rotation ticks, each row followed by its count of ticks:
The counts run from 0 to 386.
[ 93 114 100 123 121 154 125 126 161 119 135 109  93  79 140 133 138 114
 104 154 121 141 194 118 123 120 144 199 119 140  69  85 128 116 134 113
 116 123 185 117 150 162 180 128 128 121 117 118 102 158 115 163 155 158
 123 135 104  67 123]
52
[159 109 120 146  95 123 123 151 152 148 111 150 141 157 158 134 107 168
 129 113 114 119 158 142  98  91 162 138 143  99 144 139  90 189  95  90
 157 129 105 114 148 152 148 132 149  37 139 115 103 145 143 107 115 161
 154 127 143 126 113]
27
[ 90 110 107 130 108 146 144 153 167 123 169 121  88  95 144 106 138 139
 133 134  96 133 161 118 129  99 140 187 104 145  75  93  76 135 117 110
 145 138 157 103 139 159 163 147 132  90  99 128  92 167 126 189 156 137
 139 133 131  77  92]
53
[142  72 150 148 145 134 141 162 180  93 162 161 131  92 134 116 117 139
 147  87  97 119 128 132  50 142 129 146 110 131 132 103 114 157 142 135
 155 145 116 103 109 114 138 158  96  99 127 146 132 109 108 148 139 159
 110 108 150  67  88]
256
[122 149  83 163 100 126 114 150 129 177  50 129 155 133 108 145 104 142
  78 125 150  88 144 121 163  96 159 120 152 114 163 134 153 150 130  90
 118 122 102 113 156 166 157 125 133  82 154  93 118 134 105  89 153 123
 142 130 136 109 120]
29
[ 77 124 138 101 120  92 134  98 165 135  91  72 127 109 125  82 143 122
 104 130 105 168 179 135 156 153 113 141 138 122 127 133 106 151  91 112
 150 120 139 121 183 138 157 100 134 124 117 109  88 135 139 146 121 143
 130 161  84 130  62]
307
[132 121  80 168 141 184 141 184  74 124 106 131 118 127  99 111  94 111
  81 127 103 168  97 122  95 116 182 104  78 136 140 137 131 147  97 122
 130 149 122 128 130 152 138 101 130 103 132 105 156 142 135 117 128 179
 121 121 139 124 111]
371
[ 48 162 127 153  91 155 154 169 144 165 140 108 103 124 117 101 145 144
 128 132 109 127 160 123 154  85 121 110 102 158  91 123 112 121 133 130
 122 126 149  98 132 115 134 144 133 105  95 127 106 182  96 184 122  97
 132 147 140 125  87]
310
[ 69 148 115 141 110 111 104 115 143 150 109  88 146 111 125 132 146 130
 118 114 174 102 134 124 170  99 111 171 152 162  79 126 151 105 151 135
 103 106 179 157 122 143 161 110 166 108 120 123 127 124 132 147 155  77
 152 125  86 132 141]
62
[188 158 125 125 113 148 109 165 116 113 193 149 143 151 138 153 128 159
 161 128 118  98 128 163  77  94 141 136 103 150 119 126 105 146 105  97
 171 155 165 157  97 148 116 170 156  89 123 147 111 139 145 126 128 102
 159 120 105 104 139]
152
[139  87 149 156 135 114 144 152 174 115 155 153 157 100 130 107 119 153
 129  52 114 116  99 125  92 143 123 140 119 130 142 126 106 155 132 144
 153 125  89 111 111 125 120 151  97  66 126 137 140  88 123 140 136 119
 108 107 156  89  78]
257
[117 128  87 126 133 147 141 165 100 171 115 144 137 126 148 146  99 134
 108 122 111 165 129  95  80  81 172 164 122 141 105 114  97 156  88 110
 103 131 136 149 151 151 143  85 157 108 138  89 121 156 106 132 126 189
 167 165  95 136 131]
37
[105  98 129 140 112 152 140 122  97 118  85 115 102 130 107 137 123 108
 103 127 107 181 146 178  93 151 171  91 107 111 140 154 111 140  98 133
 144 123 162 141 125 114 120  99 184 113  94 138 167 148 186 127  82 187
 140 121 114 160 132]
103
[145 137 111 155  87  96 119 137 140 158  80 126 158 158 129 131 104 167
 104 108 134 103 146 136 150  86 146 131 154  97 147 146 118 190 101  83
 152 124  91 108 157 161 140 126 144  41 157  95 115 134 140 103 136 119
 148 130 142 129  99]
28
[142 110 127 113 146  95 106 111 152 150  77 127 164 131 152 137  96 127
  96 116 147 113 134 135 120 111 149 143 152 109 174 154 132 184 164  70
 143 132  99 164 180 153 145  77 143 129 144 105 121 106 117  98 142 151
 152 146  91 143 131]
280
[140  83 145 156  97 169 100 131 148  93 135 148 106 144 118 157 115 128
 139 148 121 150 173 175  66  92 152  99 116 118 144 122 150 145 132 144
 120 138 166 108 109 115 145 151 171  91 127 160 143 162 138  97  81 183
 135 119 127 148 147]
354
[113 112 105 165 128 161 125 187 150 172 118 160 168 128 137 124 111 125
 140  83 104  96 115 133  91  81 165 122 106 150 158 170 115 137 188 104
 115 135 106 165 161 134 147 114 150 113  97 164 141 125  85 118 135 109
 153 143 147 121 127]
272
[130 115 124 168  99 117 107 134 137 181  93 147 196 170 146 126 109 144
 143  74 133 122 130 109 138  95 149 124 151 119 144 172 115 154 101 141
 120 123  80 117 154 136 140 120 164  51 144 129 135 118 128  74 115 117
 155 136 157 158 130]
22
[102 102 131 177 142 126 116 146 156 144  87 129 177  80 100 114 125 103
 111  80 147  87 105 106 133 149 128 145 133 146 142 138 164 121 169 148
 115 136  97 122 137 122 148 127  97 126 136 141 155  76  82 107 160  91
 114 121 137  91 115]
259
[ 76 153 154 106 139 122 110  98 114 158  43 109 168 138  82 116 132 113
 125  95 142 101 128 149 178 167  93  91 144 119 171 117 103 135  76 137
 152 135  97 114 142 125 121 142 130 194 120 115 138 117 136 121 113  93
  99 142 139  99 142]
220
[135 125  69 163 133 119  96 158 110 125  78 100 135  74 106  89 138  74
  90 164 110 132 158 108 163 166 145 161 139 132 108 145 136  74 106 113
 119 154 138 126 152 152 199 100 114 124 123 116 133 112 133 109 147 138
  86 131 123 104 144]
385
[ 21 143 127 116 124 160 147 137 119 181 112 106 126 121 115 123 113 117
  98 103 102 140 156 142 107  98 156 148  84 144  87 104  98 142 109 125
 119 122 153 133 158 154 131 105 168 128  97 113 128 170 144 170 142 128
 154 148 105 119 100]
305
[104 130 163  75 169  97 107  72  86 135  82 126 166 146 118 124 125 109
 137 102 158 126 126 142 131 139  93 134 154 104 142 121  97 135  70 127
 123 139 102 138 160 128 105 118 148 204 125 103 155 103 152 124 117 133
 100 156 132 133 153]
214
[134 130 138  75 193  92 123 116 101 126 106 135 155 130 127  84 125 124
 125 119 128 143  95 147 140 138 104 105 140 113 167 148  91 144  86 120
 145 136  84 146 170 117 114 108 116 200  87 110 139 113 127 160  98 143
  83 156 157 144 129]
208
[159  77 171 149 116  73 126 128 194 118 157 154 188 101 153 114 136 135
 159  75 127 116 143 110  90 131 108 162 148 116 135 152 112 137 135 137
 129 131 106 106 136 107 129 137 117  58 144 145 147  77 118 107 124 109
 131 129 141 132 113]
263
[132  82 159 167  96  78 109 117 178 140 122 138 181 109 143 130 125 125
 142  73 152  69 138 116 117 118 117 170 158 121 118 140 133 135 166 123
 112 139 111 103 130 123 142 146 119  72 154 136 154  75 107  88 151  91
 116 116 148 119 133]
264
[118 123  85 159 140 121 132 157  92 127 117 114 161 111 119  86  98 117
 100 103  97 130 109 123 155 138 162 148 106 135  94 147  81 131  81 121
 147 142 111 123 131 171 147 120 129  58 109 100 139 105 187 123 141 120
 101 110 156 120 103]
383
[106 129 164  88 137 159 115 114 134 126 134 152  99 142 112 128 111 138
 155 131 114  90 156 172 107 100 109 105 111  89 118  72  73 141 100 121
 140 158 116  86 124 120 104 185 129 182 100 131 111 160 125 153 123 141
 102 141 190  86 140]
217
[ 91 112  92 118 134 145 115 132 158 108 150 108 112 119 143 110 151 127
 141 125 128 155 154 154 105 106 122 162 128 158  88 108 107 129 158 117
 135 106 195 188 124 144 177  96 173 138  90 144 107 168 143 181 116 142
 149 148  77 120 136]
64
[154 117 154 103 166 132 138 136 116 122 184 118 120 104 123 127 138 113
 117 138 105 172  92 107  89 172 182 145  77 147 165 163 126 152  96 122
 186 140 125 148 155 138 107 119 116 138 100 124 121  81 129 162 129 151
 155 129  85  90 114]
169
[141 121 103 174 131 178 123 175  82 124  95 149 118 138 121 152  98  98
 105 141 118 165 127 129  65  97 174 102 116 131 125 134 151 136 101 134
  92 141 155 141 121 126 134  99 155 108 148 120 171 150 118  93  98 199
 156 136 120 176 153]
365
[150  99 142  96 147  96 106  67 163  72 132  99  95 128 115 142 153 136
  98 146 185 156 134 158 163 108 100 131 161 116 152 118 186 165 157 127
 155 103 155 168 146 152 161 130 123 137 138 123 125 126 124 146 110 158
 122 107  99 122 140]
78
[ 96 147 128 101 165 148 118 132  83 143 129 154 118 139 111 114  91 134
 105 122 128  93  85 175 129  78 132 101 103 122 139 107 111 133 139 108
 128 153 112 128 136 138 102 138 136 201  86 103 149 145 100 179 143 118
  97 132 189 119 129]
206
[169  99  85 161 152 129 141 170  91 112  99 124 134 115 127  89 104 108
  77 132  99 192 118 108 115 150 166 114 113 116 146 154 117 135  65 127
 138 139 104 139 146 141 147  85 125  94 143 100 141 123 139 108 103 191
 109 129 123 138  99]
372
[146 109 146 160 140 131 151 162 159 125 181 180 129  99 144 134 128 132
 153  99 126 113 113  95  65 112 111 145 121 152 115  95 135 136 122 172
  99 139 128 108  89  94 110 163  97 114 153 132 133 117  80 157 130 147
 132 128 137  85 116]
250
[189 123 159 105 138  82 133 111 147 114 188 101 127  96 134 132 150 116
 120 149 111 148 116  95 131 186 155 146 108 128 161 168 155 132  95 115
 180 139 116 139 164 134 106 141 108 112 119 137 109  61 123 149 125 135
 129 119 100 101 108]
170
[ 95 165 179 123 103 105 110 105 121 159  96 118 176 159 115 127 147 131
 152  86 142  89 142 128 150 133  80 105 147 114 135 117  98 135  49 157
 132 136 114  96 108 104  86 166 147 130 138 118 131 117 149 120 111  85
 135 150 151 134 128]
225
[166 105 143 135 114  74 101 122 186 130 112 145 159 113 162 133 135 123
 148 135 146  99 175 110 127 100 124 150 174 116 156 173 149 137 173  95
 127 136 112 128 172 123 159 105 130 107 148 132 108 101  76  81 129 141
 139 148 108 147 151]
275
[ 80 110 100 134 118 127 156 153 151 134 176 107 131 126 140  88 141 157
 120  94 105 138 130 126 150 115 127 166 107 152  85 118  76 148 109 125
 165 118 142 123 131 167 150 137 142  60 100 119 111 149 153 190 133  98
 130 116 123  90  72]
54
[133 138 123 120 161 166 131 153  92 138 166 136 106  92 111 163 124 117
  94 145 114 144  81 122  82 150 192 140  55 162 143 140 148 133 130 124
 177 139 141 172 140 145 105 135 123 155  97 143 128 100 125 153 147 144
 150 129  95  77 127]
168
[ 93 130 118 129 169 146 130 121 137  95 124 118  97 135 114 112 151 118
 115 134 150 160 125 129 107  77  77 135 128 163 108  95 174 123 149 175
  77 121 176 174 108 107 159 107 138 188 136 133 139 159  82 174 102 149
 124 149  89 146 137]
326
[186 124 125 165 104 104 123 129 124 101 105 127 108 123 128 131 100 136
  76 159 152 122 150 134 134 110 144 122 155  78 120 115 169 161  96 112
 131 159 130  87 112 147 125 135 110  49 180  82 137 123 143  94 124 171
 110  95 132 142 117]
368
